In the rows, zero is written as 128.
Each named turn below is shown by a few rows before and after it. Which turns, in which order, take the first row of each later pair to the second? The first pair is answered.
turn mesol:
[109 131 138  98 125 140 118 122 156 129 107 120 122 125 128 146 135 125
 125 116 128 116  97 117 127 152 146 132 115 110 122 107 140 138 122 158
 121 136 130 127 141 141 120 138 147 146  99 122]  ->  [115 116 139 116 129 142 124 124 158 112 120 138 115 118 120 162 128 110
 142 124 120 125 104 122 137 150 139 129 109 106 103 117 136 132 109 140
 113 150 141 116 130 123 126 137 124 165 115 128]
[107 108  99 147 150 131 165 139 133  91 165 149 120 136 128 123 111 124
 179 156 116 191 183 134 114 120  86 137 157  76 125 172  86 135  49  47
 160 151 115 113 101  94 137 150  61 174 135 127]  ->  [108 116  80 112 151 127 181 154  93 130 175  97 143 161 138  86  96 165
 128 140 115 172 201 134 102 104  58 126 201 100 162 146 101 128  74  68
 165 109 104 148 109 134 141 134  74 124 120 135]
[195 134 142 151 105 135 130 140  69 130  95 103 139 147 124  87 117  97
 111 122 135 113 139 148 139 130 114 153 116 144 155 107 102 135 154 124
 151 118  76 179 123 161 139 120 127  92 160 125]  ->  [190 135 156 150 107 134 114 139  85 120  68 111 131 135 127  98 124  97
 126 126 146 112 119 137 136 141 136 171  93 135 145 108 103 140 157 133
 147 131  78 170 136 154 128 134 138  99 162 120]
turn dapuv:
[ 95 115 133 144 139 138 146 144 153 128 144 141 128 147 129 167 135 101
 125 133 118 166 145 133 127 116 123 114 136 106 114 161 138 103 112  86
 120 130 168  99  89  92 136 135  82 185 119 156]  ->  [ 88 115 139 135 143 143 142 141 163 136 142 134 125 148 137 173 144 107
 127 140 123 161 139 126 123 123 132 117 131 100 115 168 141 100 117  93
 123 130 168  98  95  97 132 140  89 188 114 154]
[149 122 112 135 107 105 119 119 163 114  97 123 160  98 113 150 152  71
 150  95 137 114  81 139 107 149 175 144  90 152 142 129 131 140 153 132
  97 139 130 129 119 121 117 125 144 159 164 125]  ->  [171 118 105 154 103 109 126 114 144 108 112 130 155  96 105 148 148  63
 153  92 128 124 105 147 118 137 161 142  90 166 142 124 118 141 150 108
 102 139 119 136 109 116 125 122 129 151 180 124]
[ 49 147 133  59 141 117 103 142 194 157  84 102 139 135 170 154 132 145
 104 114 154 101  61  93  98 173 171 131 129  99 142 134 154 134 130 199
 108 128 146 102 163 163 104 131 181 150  84 130]  ->  [167 148 147 194 104 143 141 113  79 140 145 133 108 103 110  95 153 135
 120 120 150 167 183 144 130  75 108 190  73 164 136 132 116 115 134  68
 195 112  96 168 107 153 136 121  85 108 201 115]
turn zul:
[107 158 148 126  95 115 110 127 186 107  98 142 129  92 116 172 122 140
 150 124 126 116  55 128 147 153 178 130  97 101 140 146 119 161 153 174
 111 157 142 123 121 123 116 110 167 125  98 109]  ->  [ 88 159 165 158  88 111 128 127 193 134 104 130 122  95 122 170 147 156
 141 134 134 153  83 137 146 129 157 156  82  88 145 156 140 122 157 139
 149 135 155 127  87 132 111 114 138 134 107 102]
[176 144 140 152 106 151 133 116 104 133 103 137 133 104 104 102 132 114
 127 125 145 136 125 133 134 125 134 154  93 140 122 116 115 158 128 112
 153 121 112 155 160 132 124 126 131 110 173 140]  ->  [179 143 136 152 108 147 127 110 108 125 107 142 130 103 102 103 130 109
 131 128 143 135 119 137 138 131 139 151  92 143 119 118 112 159 133 113
 152 127 111 151 160 131 117 127 134 108 176 135]
[128 127 164 104 138 151  99  82 152  99 107 136 142 129 132 111 148 107
 120 110 151 129 102 126 106 133 130 203  85 108 184 105  96 124  97 137
 162 113  72 125 161 142 117 155 104 149 132 115]  ->  [131 129 162 109 135 145 109  81 144 111 115 130 143 138 130 105 150 115
 111 109 155 136 113 130 102 129 120 204  89 108 189 107 100 112 103 130
 173 105  73 134 150 150 119 152  97 145 140 114]
turn Velol:
[ 90 126 130 108 135 118 131 131 137 166 101 102 148 142 150 135 122 167
  97 124 129 121 104 120  98 145 115 129 145 117 142 121 162 114 142 149
 126 106 149 132 127 155 121 126 145 113  93 131]  ->  [133 135 131 122 122 130 130 118 101 158 104 112 142 123 130 104 117 162
  98 113 135 122 123 125 100 131 115 150 126 150 147 106 146 128 154 138
 139 103 111 165 140 162 121 123 147  77 129 127]
[136 121 100 116 130 127 152  78 108 126 175 112 150 103  87 148 144 107
 103 114 136 153 156 123 150 121 118 170 129  91 138 125 155  88 145 119
 129 108 130 145 102 171 125 130 133  99 117 149]  ->  [149 117  81 101 139 124 148  88  98 109 181 116 158 103  84 148 125 101
 105 112 124 133 152 128 160 130 121 135 156  97 139 120 141 114 134 129
 102 125 129 137 111 162 137 126 133  96 109 159]
[127 110 102 100 115 107 122 148  86 132 152 102 105 129 139  74 102 131
  94 122  66  91 134 102 126 153 103 105 164 130 162 148 140 109 129 161
  64  95 125 173 103 118 117 115 126 104  85 132]  ->  [ 93 116 126 113 108 101 128 145 111 163 139  92  97 131 147  86 125 145
  88 126  84 111 128 100 120 146 106 142 139 102 162 166 165  74 132 143
  97  70 141 171  86 126 107 123 123 120  82 122]
Now pairs of rows:
(2 to 4 turns a pair)
[195 137  91 103 120 122  88 134  94 101 117 137 155 127 122  82  85 145
 112 102 135  84 128 111 153 143 147  96 150 184 129  87  93 188 118 175
  96 147  94 153 190 121 127 125 184  96 138 139]  ->  [155 161 150 161  98 118 106 116 118 171  89 117 146 107 136  68 153 173
 107 113 175 142 135 116 133 115 142 202  67 152 140 110 136 118 147 128
 185  99  94 178 157 155  99 139 173  95 168 106] -> Velol Velol
[ 71 111  82  78 176 120 139 158 146 128 139  90 155 174 164 164 122 136
 126 147 107 113 122 116 136 160 109  66 198 106 142 129 136 119 104 158
  87 125 169  79 123 124 152 117 141 162  61 146]  ->  [ 64 113  98  89 177 119 126 150 174 112 112 117 144 158 161 183 131 114
 153 150 117 114 100 103 132 176 135  89 158  87 122 143 132 126 102 160
  84 143 167  67 131 102 138 134 148 191  73 132] -> mesol mesol mesol
[127 122 149 170 109 113 150  95  90 105 116 121 102 126 146 132 148 147
 120 142 152 169 165 159 123 107 132 173  57 119 104 117 146 102 143  58
 139 126 119  91 121 103  93 163 116 103 173  83]  ->  [119 100 110 149 128 107 162 117  85  97 169 114 110 164 151 158 121 147
 107 152 117 157 182 171 133 105  99  96 132 120 104 117 137 111 122  59
 108 136 151  67 101  87 114 152  87 120 145 110] -> Velol zul Velol mesol
[119 106 108 154 170 126 162 142 127 121 164 130 118 134 121 149 129 122
 166 145 121 164 158 127 133 148 112  97 127 115  76 142 143  81 113  79
 124 110 133 114  89 110 117 120  87 142 146 138]  ->  [153 118 104 142 158 131 160 139  83 145 161 105 137 139 113 102 119 147
 129 127 124 149 180 131 116 135 100 111 132 145 105 116 137  89 139  92
 138  86 102 155 110 144 117 108 112  90 156 139] -> Velol mesol
[ 98 139 147 103 137 115 119 142 174 150  86 130 126 122 154 131 143 134
 111 117 144 131  72  99 101 155 152 152  92  94 134 140 127 135 156 191
 125 124 142 129 171 119 105 153 169 130 110 127]  ->  [ 92 148 155 125 127 112 143 147 149 184 105 106 126 137 151 116 158 163
  83 118 146 152 108 112 105 120 116 166 101 104 153 140 142 101 169 159
 160  86 146 150 143 143 106 142 148 114 113 127] -> zul zul
[167 146 136 169 108 178 167 104  75 130 156 149 125 129 118 137 108 142
 124 120 151 130 187 117 138 104 113 175  85 161 134 142  92 129 157 142
 157  95  97 161  83 131 100 117 124  83 164 113]  ->  [ 71 149 147 128 129 155 174 122 139 178 136 116 135 157 164 178 128 169
 103 130 155 133 149  98 123 128 121 162 108 114 132 154 133  89 159 179
 148  73 143 131  68 141  84 133 139 117 101 111] -> Velol mesol Velol
[131 120 111  50 144 129 122 143 138 145 156 113 177 135 141 124 100 156
 122 104 113  73 129 136 114 198 116  42 218 127 130 106 134 157 127 206
 107 134 107 137 154 133 127 116 145 107  77 166]  ->  [190 130 163 127 121 148  93  93 149 101 100 177 140  57 111 105 131 101
 189 107 157  98 109 133 113 198 169 144  94 131  99 122 106 178 131 165
 138 174  63 154 180 107 109 144 153 113 155 129] -> mesol Velol Velol mesol
